Each row has a name. Each question is about the rows just above it.

T: .01, .26, .03, -.07, .24, .44, .09, -.05, -.33, .06, -.09, .04, .04, .29, -.07, -.23, -.08, -.11, .12, -.14, -.13, -.13
U: -.02, -.19, -.01, -.06, .24, -.12, -.08, .27, -.31, -.08, -.23, -.18, -.13, .30, -.36, .20, -.31, -.06, -.08, -.11, -.14, -.11
K: -.31, .02, -.08, -.24, .64, .14, .03, -.03, -.56, .02, .04, .14, -.12, .26, -.10, -.19, .02, .20, -.10, .35, .27, .08
N: .36, .17, .21, .16, -.74, .05, .39, .18, .75, .19, .05, .00, .31, -.92, -.09, -.36, -.02, .17, .04, .48, .02, .02
E: -.06, .09, .00, -.38, .49, -.12, -.02, -.21, -.35, .03, .07, -.13, -.12, .35, -.04, -.20, -.19, .07, .31, -.43, .05, -.09
Z: .06, .06, .02, .20, -.56, -.24, .11, -.22, .66, .01, .23, .01, .09, -.37, .29, .00, .24, .00, -.36, .32, -.03, -.06
L: -.31, .02, -.08, -.24, .64, .14, .03, -.03, -.56, .02, .04, .14, -.12, .26, -.10, -.08, .06, -.16, -.07, .17, -.15, .11
S: -.31, .02, -.08, -.24, .64, .14, .03, -.03, -.56, .02, .04, .14, -.12, .26, -.10, -.08, .24, .05, .09, -.30, .09, -.07
J: .06, .06, .02, .20, -.56, -.24, .11, -.22, .66, .01, .23, .01, .09, -.37, .29, .00, -.09, .06, .13, .14, .07, .23
Does one of the named rows hold .02, .02, .48, .04 side by side, in this order? | no
Does one of the named rows hold -.09, .04, .04, .29, -.07 side by side, in this order? | yes
What are the next 3 entries after .00, -.09? | .06, .13, .14
.06, .06, .02, .20, -.56, -.24, .11, -.22, .66, .01, .23, .01, .09, -.37, .29, .00, -.09, .06, .13, .14, .07, .23 is in which row? | J
Is .19, .05, .00, .31 printed in one of the named rows, side by side and in this order? | yes
Is .09, -.05, -.33 printed in one of the named rows, side by side and in this order? | yes

Tef: -.14, -.07, .08, -.35, -.28, -.16, .37, .64, .04, -.25, -.20, -.19, .01, .11, .44, -.17, .11, .70, -.10, .38, -.21
Vegav: -.02, -.02, -.05, .09, .05, .12, -.08, -.22, .04, .12, .13, .13, .06, -.03, .01, .14, -.06, -.25, .07, -.01, .08
vamid: .11, .08, -.04, .28, .20, .14, -.27, -.47, -.04, .20, .15, .14, -.04, -.04, -.37, .14, -.11, -.47, .09, -.28, .17
ledu: -.17, -.18, .05, -.47, -.30, -.19, .44, .66, .08, -.31, -.25, -.19, .03, .05, .60, -.21, .16, .69, -.13, .48, -.29
bik: .18, .16, -.07, .43, .32, .18, -.42, -.72, -.07, .27, .20, .19, -.07, -.06, -.62, .18, -.16, -.71, .10, -.48, .26
diz: .01, .01, -.04, -.07, .01, -.02, -.06, -.13, -.06, -.01, -.05, -.03, -.05, -.03, -.16, -.05, -.01, -.10, -.01, -.11, -.01
Is -.04, .27 printed in one of the named rows, side by side and in this order? | no
Is -.72, -.08, .27, .20 printed in one of the named rows, side by side and in this order? | no

neboz: -.08, .18, -.16, -.30, -.21, .37, .03, -.06, .10, .08
munu: .01, .25, .45, -.13, -.03, .31, .20, .20, -.41, -.35
ked: .29, -.22, .01, -.05, .17, -.23, .24, .20, -.78, .12
futi: .43, -.09, -.13, -.07, -.05, .02, .08, .20, .07, -.22
kelu: -.28, -.10, -.18, -.08, .17, .08, .19, -.26, -.32, .32
vom: -.11, -.04, -.28, .03, -.05, .02, -.25, -.05, -.25, .05
Meb: -.05, .21, .08, .11, -.41, .44, .51, -.08, -.46, -.09
Babem: .04, -.43, .06, .21, .04, .18, .12, .21, .00, -.38
tebog: -.29, .08, -.27, -.37, .16, .16, -.59, .08, -.02, .07
gudod: .09, -.22, .39, -.02, .28, .01, .08, -.06, -.03, .20
zudur: -.13, -.04, .31, -.21, -.10, .26, .09, -.03, -.29, -.07
vaz: .08, .36, .03, -.36, .11, .27, .21, -.06, .18, .19
Does one of the named rows hold -.23, .24 side by side, in this order? | yes
The next 3 entries after -.13, -.03, .31: | .20, .20, -.41
Does one of the named rows hold .01, -.04 side by side, in this order? | no

